One turning vector, and how many ticks it has turned
The counts run from 0 to 162.
[ 12 -25  16  18   2  13   5 -10  15  -6   8 -13   3   4   0  24  31   7
   3  32  -3 -25   3  -9 -19   2  18   8  17   5   8   6   3  11  -5  13
   6  -2   3   8  16  20  20  23 -13 -11  11 -26  -8 -17  -3  -3  -1 -10
   1]
43
[ 11   3   2   3  17  -2   2   3  11  -1  17 -27   4  25  -4  11 -11 -16
  11  23  12  45 -17 -10 -11 -14  12   7  -9  12 -18  -6  12  -7  -7  25
   3 -20   1  11  -8  11   1 -13 -13 -24  -1   0   5  20   6 -19   1  -1
 -19]
4
[-14   5  -3 -19  19  23   5  19   2  -7   7  -8  32 -15  -8  -2  -5  -4
   8  10 -14   4 -28 -24 -28   4  16  -6  19  13   8  12   5 -17  13  -8
  16 -21  14 -16   7   1   6  22 -12   5 -10 -13  -4 -11   9  -1  -3 -19
  -5]
141
[ 14  21  -2   6  -3  31   4   9  18  -2  14   9  16   0  14  -5  -2  -2
  -3   5  11  22   3 -12 -20  22  14  -2 -12  -6   6   8 -27   0  -2   7
 -14  18  17   1  -1  15  -5  15  -4   6  14   8   8  -9  13  14  35 -15
  23]
98
[ -7  -1  -2  16   2  -3   4  -2   6  -4  26   6 -13  37  -6  19   2   1
   4  28  21   2  -3  -4 -27  -8  16   8 -10  10 -18 -10  -7 -20 -10   8
  -6  17  -4  29   2  16   7  -1 -12 -17   1  20  14  13   8 -18   3   0
 -18]
105
[ 15  14 -18 -17  12  16  -4   5  -1 -13   6  15  30  -4   1  -3  -2   1
   7  17   0  14 -21  -8 -41   5  12   5  23  13   2  15  -7 -14   9   7
   2  -9  22  -9  -7   9   5  17 -10   7 -13  -5  11  -3   8   6   6 -23
  22]
11
[ 23   5   0  -5 -18 -17   6   0   5  -8   3  10   6   0  13  21   0 -26
  -1   3   6  21 -24  -1  -7  14  13   6  14  23 -14   8 -12  -4  -1   8
  -4  -8   7  -6 -24  10 -28 -10  11 -15  30  15  28  -2  11  -4   2 -23
  12]
21
[ 33 -10  -1   5  -4 -22   2 -19   3 -10   3  -2  -4  24   7  16  18 -16
  11  28  15  25 -17   0  -8  -3  11  20   8  19 -19   3   3   6  -5  28
   3 -13   4  10 -10  14  -4 -18   3 -25  27   2  19   8   5 -10  -3  -2
  13]
18
[ 30  -4   0   0 -13 -22   1 -15   3 -12   0  -2  -4  15   9  22  12 -21
   7  16  14  25 -16   0  -4   2  11  18   6  23 -15   6  -2   2  -3  20
   2 -10   3   1 -17  13 -15 -18   6 -22  30  12  25   9   6 -11  -2  -8
  11]
19
[  8   2  -2   6  20  -2  -1   0  -2   4  18 -22   2  30  -8   5  -8  -9
  14  26  12  42 -24 -13 -17 -13  17  11 -11   5 -16 -13  13  -6  -5  24
   6 -15   0  14  -2   7  13 -11 -13 -24  -4   1   2  18   1 -13   8   6
 -13]
3
[-17  -3   8  10   7  16   5  12 -10   5  16   1   5   6  -4   0  17   5
  13   4 -19  -8 -30 -29 -26  21  24   3  -4  -1  15  -7   8 -11  10  -6
  14   6   4 -10  20  -4  18  15  -9  -5   8 -21  -8 -24   5  11  28   2
  -7]
129
[ 17  -5  20  21 -16  -3   5   6  14  10  14 -18 -10  15  11  38   3 -20
  -1   8  12   2 -18   5  -3   3  24   4   6  11   4   1  -1  -8 -19  15
   0   9  -7   4 -19  18 -17 -13  -4 -27  20   0  12  -5  14  -4   7  -4
 -15]
33
[ 14  18 -14 -21   9  16  -1  12   6 -12   6   6  32  -7   2   0 -16  -5
   3  14   6  22 -21  -9 -37   4  17  -2  20  18   1  21 -13 -14   9   4
   4 -10  22 -12 -15  10  -5  17  -4   4 -11   2  13  -3  13   4   7 -24
  16]
10
[ 25  -2 -23  -5  12  -1  -7 -16  -8 -13   7  15   9  24  -6   1  22  11
  15  28   4  11 -20  -8 -39   0  15  19  16  12  -2   3   3  -6   8  21
   1 -12  13   4   4   8  25   8  -8  -6 -10 -16  10   2  -5   4   6  -4
  23]
14
[-27  -2   0  12   9   4  21  32  -9  16  20  -1   8   1 -12  18 -19 -31
  -5  -8  -6   6 -30 -16  17   2   6  -8   1  -5  -8 -16  -4  -8 -15 -10
  -8 -23  -2  -3  10  -8  -5   5 -12  -8  15  12  12   5  -3 -17 -12  -8
 -18]
64
[ 29 -11  13  27  -6   2   0  -9  11   2  17 -11 -12  28   4  30  28   4
  10  17   1   0 -10  -4 -15  12  24  12   1   2   0 -16   4   5 -12  28
 -10   9  -4   3   5  17  10  -3  -7 -20  18 -21   4 -12  -3   8  21   4
   1]
30
[-10 -15  -4   8  -1  -1   3 -11 -15  -7   5  22  -9  18  -5   0  38   6
  10  24   5 -20 -10 -16 -39  11  22  13   4   9   6   6  -1 -12   9  -9
  21  18   3  14  18   5  20  10  -9  -5  14  -1   9 -13  13   1  11   6
   8]
116
[ -5   3   6  -2 -10  12   5  16  21  -7  21   3  12  -4  -2  33  -9  -3
  -5   3  -9 -25 -18 -11 -18  12  14 -10  27  19  -1   0 -19 -22  -7  -5
  -9   6   7 -15  -6  11  -9  28  -6  -1  -1   0   5 -12   4  -3   2 -32
 -15]
38
[-12   0 -24   7  21   0  11  13 -16   4  13   5   9  15 -14   3 -14 -26
  -1  20  14  15 -18  -2   1 -24   7   3  12  -1 -10   0  -5  -8 -15  -9
  -6 -27   4  16   8   2   6  -1 -19  -5   2  22  21  25   0 -28 -26  -2
  -5]
77
[  3  -7 -15  21  29  21  10  17 -17  11   6 -12  15   7  -3  -2  -1 -24
   0  33  16  16 -14   7  -6 -20  19   1   7 -21  20  11   0   4 -21  -1
   5 -20   1  22  15   6  12   2 -26  -1   7  -2  16  10   7  -8 -13  11
   5]
74
[  0   3   9   3 -15   5   6  21  14   3  22   0   0  -3   4  41 -12 -24
  -7   3   3 -16 -24  -8 -10   8  20  -6  23  18   1   1 -14 -26 -13  -5
  -6   9   0  -9 -17  14 -24   9  -3  -9   7   9  16  -8  16  -4  -2 -29
 -21]
36
[ 31 -10 -11   6   8 -16  -4 -23  -4 -12   3   2  -5  32  -3  12  27   4
  17  34   9  15 -14  -4 -27  -7  13  20   9  14 -13  -1   8   4   0  22
   4 -12   7  14   1  13  12  -4  -5 -18   9  -8  13   5  -4  -5   0   3
  16]
16
[ 19   5 -23  11  14  18   3  -1 -12  -2  -3  21  19  -1   6 -18  19 -10
   4  17  15  21  -4   1 -11   8  12   7   1 -16  16  16 -12  16  -6   3
   0  -3  12  12  14   7  17   7  -9   4  25   2  17   0   6   7  10   7
  46]
86
[-13   6  10   5  19  34  12  21  22   0  19 -11  27 -13 -11   6 -17  -8
  -2   4 -11  14  -4 -25   3   4   2 -12  -2 -10 -13  -9  -8  12  -6   5
 -16 -23  10 -13  18   2  15  28 -18   5   4 -10 -12   1  -9  -5   4 -22
  -1]
68
[ 14  16 -11 -10 -13  -2   2   4   5  -7  10  27  16  -1   5  17   0  -9
   4  -5 -10   0 -32 -10 -20  32  13   6  21  19  -4  -1 -16 -11   2   2
 -10   6  14 -25 -14   5  -9  10  11  -2  12  -1  17 -15  -1  11  16 -27
  20]
24
[  5   7 -16  18   6  18  -2   8  -5   6  21  13  -8  29   0   4   8   1
   6  18  19  -1 -13   1 -36   3  30  10  -6  -9  17  -3 -12 -21 -14   3
  -1  25   3  25   6  16  11   3 -17  -5  -5   4  14  -4   8   7  22   7
   6]
102
[  6   2 -14   7  27   7  -5   5  -7   5  22 -11   4  32  -9  -3   1  -2
  17  18   6  29 -29 -12 -28 -10  18  13 -10  -4  -2 -13  15 -11  -1  16
   8  -9   4   5  12   4  22  -3 -17 -17 -11 -15  -4   5  -1  -2  13  15
  -5]
1
[ 13 -27  17  22  -3   7   9  -8   2  -1   0 -18  -3   5   6  24  32 -11
  -2  35   4 -24   0  -1  -5  -5  22   6  16   6  13  11   4  12 -13  10
  15  -6  -6  17  14  17   5   6 -12 -16  23 -13   5 -11   8  -8 -12  -1
  -5]
45
[-14 -23   4  12  -3 -15   4 -16 -15  -7  13  15 -17  29  -8   9  35   0
  14  27   3 -11 -11 -20 -27   5  16  17  -6  16 -10  -4   8  -9   6  -2
  16  11  -4  18  17   8  12   0  -5 -20  23   6  11  -5   5 -12   7   8
  -3]
118
[  4 -13  12   5   3  18   4  -1  20 -11  16  -2  10   1  -5  23  17  15
   3  22 -11 -32   1 -19 -23   8  15  -3  22  12   4  -1  -7  -3   3   9
  -4   4   7  -9  14  20  18  35 -13  -1  -4 -24  -8 -18  -6   0   1 -24
  -5]
41
[ 10   0  14   7 -17   0  11  20  13   7  18 -10   0   2   6  40 -10 -27
  -8   1   4  -9 -25  -1  -6   5  26  -3  16  14   4   4 -14 -21 -13   2
  -5   7  -4  -3 -21  14 -26   2  -2 -17  12   9  15  -7  13  -6   2 -20
 -22]
35
[ 20   5 -19   5  14  21   7  -3  -1 -11  -4  18  27  -7   9 -16  17  -9
   3  20  13  25   5  -3 -10   9   7   4   2 -12   9  17 -19  21  -3   6
  -5 -13  16   8  15   7  13  11 -11   8  25  -2  13  -1   3   6  11  -1
  44]
85
